Y: rows in 3 groups, each row roughly a mix of its group's directions:
Y (105 x 10):
[[-28  27   0 -33 -40 -27  -5  -7  14   1]
 [  4 -30  -8  28  -1  16  18   0  53   6]
 [-21  18  -4  45 -38 -12 -23  14  -9  -8]
 [-16  28  32  15  -8  -8 -36 -16  -5  35]
 [-24  11   3   7  -2 -23  -2   4 -57  26]
 [ 15  14 -16  10  -8 -25 -39  26   8  38]
 [-11 -42  11  20  -5  -1  24 -23   9 -40]
 [ 12 -20  25   2  20  24 -17 -53  -4   1]
 [ 17  10 -18  -8   2  17  18  59  16  -3]
 [-26  36   8 -14  -7 -10  24  20 -25 -36]
 [ 23   3  -8   1 -31  15  46 -20  24  18]
 [  9  -6   6 -30  16  48  37  12   2  -8]
 [ 23 -28  31  -2  44  20  -4   7 -22  -9]
 [ 28  14  -8   6  53 -32   9 -18   1   2]
 [ 13  -1  43 -22  -9   5  42   0  27 -12]
 [ -5  11  37  14   1  43   4   9 -12 -37]
 [ 17 -37   4  44  -8  -2  20  -6 -33   4]
 [-12  23 -18 -20 -46 -11   5  13  34  17]
 [  6  -6 -28  42  21   6  13  29  33   1]
 [ 27 -14  38   4 -48  -8  19   0   3   7]
 [-39 -14  11   2 -43 -16 -12 -20 -27  -1]
 [  0   4 -16 -28 -44   5   3  28  14 -34]
 [ -7   6  22  -2  19 -16 -13 -55 -17 -24]
 [ -9  -4   3 -37   9  48   7 -15 -16  29]
 [ -3   2  10 -26  56   8 -30   9 -14  -7]
 [  8 -44 -33   2 -14  37 -11 -21   3  -3]
 [ 14   6  -9  -7  -6  28  15  47  40   6]
 [ 17 -21  40  20 -26  -6  -1  -5   1  42]
 [  9  10 -19 -22 -31  12  -7  52   3  18]
 [ 19  16  -5  -3  40  32  11  16  22  33]
 [  0 -10 -18  30 -10  29  25   3  45  16]
 [  8   5  -3 -40  26  19   4  30 -35  17]
 [-22  18 -10  19 -40   5 -38  18 -17  16]
 [  2  -5 -39   5 -36  -5 -38   7 -20 -20]
 [ 27  13   3 -10  36 -21 -33 -35   5  -9]
 [  8   4   2 -23  58   9  24   5   9  21]
 [-22  22 -18   7 -43 -16   0 -14   5  38]
 [-16   2 -12  21   3 -27 -27   3  51 -19]
 [-14  31  32 -21 -33  29 -17  16  -6   7]
 [-40 -12  37  20 -37   3  13 -12   0   2]
 [  7 -14  15  45 -23  25 -30  17  -1 -19]
 [-16  -1 -25   3   2  42 -34  27  -7  26]
 [ -9 -24   8  -1  -1  27  32 -26  45  -6]
 [ 35  18 -27 -19  22 -12  -7  40  -5 -14]
 [ 36 -26 -41 -15  21  -4   3  19 -10  19]
 [-35  -4  37  32 -23  16   0 -24  14   5]
 [-10 -33 -10 -20 -27 -11  28  -6  -7 -43]
 [  2 -14  -3 -48  18  -9 -19  35  -7 -26]
 [  1   3  30  14  27 -23 -31 -28  -6 -32]
 [ 11  20  44  29  13 -19 -20   9  15 -25]
 [ -7  15  -2  16   5 -35   0  33  -8 -48]
 [  2 -25 -10  -1 -26  33  26   3 -12  44]
 [-10  -9  33  11  28  38  26 -27   2  16]
 [  0   3 -38 -36   6 -36  21   5   3  26]
 [ 21 -16 -11 -45  42  -2 -18   0  -9 -15]
 [-34  -4  -4  -4  20   8 -38 -40  20   0]
 [  3  15  -6  10  42   1  -9  24 -29  39]
 [-25  -6  22  55   7  -4   7 -17  22  14]
 [ -8   2  19  49  21   0  -5   6 -43  -1]
 [ -3 -38  -1 -18  24 -22  24 -26  -8 -33]
 [ 12  -6  26 -13  22   7  53  -5  28  -5]
 [-23 -23   9 -33 -35 -12 -30 -21  -3  18]
 [ 21 -19 -15  23  31 -17   2 -21  37 -26]
 [ -5  -3 -40  45  -2  30   1  22  11   2]
 [ 10  20  -4 -27  15 -10   8   0 -14 -59]
 [ 30 -15 -38   8 -21  -1   7 -45   1  12]
 [-16 -11 -28 -29  32  39  -5  15   0  19]
 [  8  33 -10 -36 -20 -13 -11  23  35 -17]
 [ -7  28  -8  10  23   8 -39  13 -13  43]
 [  3 -20   0  14 -11   3 -19 -17  36  50]
 [ -1  -8  14  41  22 -24 -26 -40  -6   4]
 [ -8   4  -5  -6  13  57  15 -22  19  23]
 [ 18  29  -5 -33  18 -15  -4  -4  21 -44]
 [ 21  32  43  18  27 -17 -11  -5 -17  12]
 [-15   1 -30  40  18   4   5 -21  24 -33]
 [-14  29 -14 -21 -32   5  11  -5 -18  45]
 [  3  13 -11   4   9 -41   6  27  -9 -48]
 [ 17 -11 -19 -21  11 -32  42 -31  -5  -9]
 [-11 -23   2  -3   9  22 -17   0  -4  61]
 [ -3  -4  17 -53 -27   5  -5 -13  13 -31]
 [ 27  35  29  28  33 -19   0  15   0  -4]
 [ -5  -7  16 -28  38  46 -13 -17   1   9]
 [-44 -25 -10 -29 -20  -2  25   7 -24 -11]
 [  1  24  25  19  23  21 -35  10  10  36]
 [ 34  -4 -23 -33  29  14  17  24 -12 -19]
 [ 36  18  -7  44  12 -22   4  -2  21 -24]
 [  4 -13  34  -8  -1  29  -1 -33  39 -18]
 [-23  40  42  20   4  -3 -14  -8 -18 -18]
 [-29   1   6  -8  27 -34  46  -2 -15  -5]
 [ -2 -37   6 -23 -17  23  40  -4  16 -25]
 [ 18  -3 -15 -23 -29  -5 -37 -33 -19  22]
 [ 25 -15  18 -12  53   4   4 -30  13   9]
 [ -7  20  15  31  26 -35 -21 -19 -29  -7]
 [-34   5  29   0 -25  -2  -6 -42  15  23]
 [ 12 -25 -20 -32   8  21  20  35 -14 -27]
 [ -1  -9   4 -53  16  33   2  -4  -4 -32]
 [-25  36 -12  35   2  -5 -18  31 -11  23]
 [ 19  25  16  24  21 -18   5   9 -46  21]
 [ -7   2  23 -43   9  42  -6 -25   1  16]
 [ 21 -21   8   3  32  -2   1  26  11 -49]
 [ 10  15 -31  16  51   7  16  11   7  23]
 [-23  40  -5  15   8 -39  -5  18 -25  15]
 [ -9  31  34 -16  -5   8 -14 -42  -6  26]
 [-33  25   8  27  -7  18  -9  20  -3  43]
 [ 16  -7  15   6  39 -30 -22  26 -19 -27]]

which group is each row in? (one row of each group first):
[ -8 -14 -32 -24  25  20   9   6 -18 -44] : F
[  2  18 -15   2 -15 -15   4  37   7 -53] : H
[  0  -3 -11  48 -37  20   0 -21  14  19] : T

[ 31   9 -16   6  24 -30  20 -41   1  17] : T
[ -8 -35 -14 -18  -6   6  30  12   2 -47] : T
[ 14  -1 -18  14  37 -11 -51   0 -13 -13] : T
[-36 -14   1  12 -36  16  32  20  -7  24] : H
[ 10 -54  12 -14 -13  18   9  -5 -35   1] : F
[-39 -31   3  -2 -29   3   1 -34 -22  17] : T
[-15 -39  -3 -33 -13  33  -4 -18  24 -15] : F
[ 13 -45 -18 -26  17  -1   9 -36  -6 -18] : T
[  0  -4  29  -2 -40 -29  -2  -5  -2 -44] : T
[-45   9 -23  14  -1 -24  21  -3 -30  22] : T
[ 15 -21 -30 -16  56   8  -7 -10  -6   4] : T
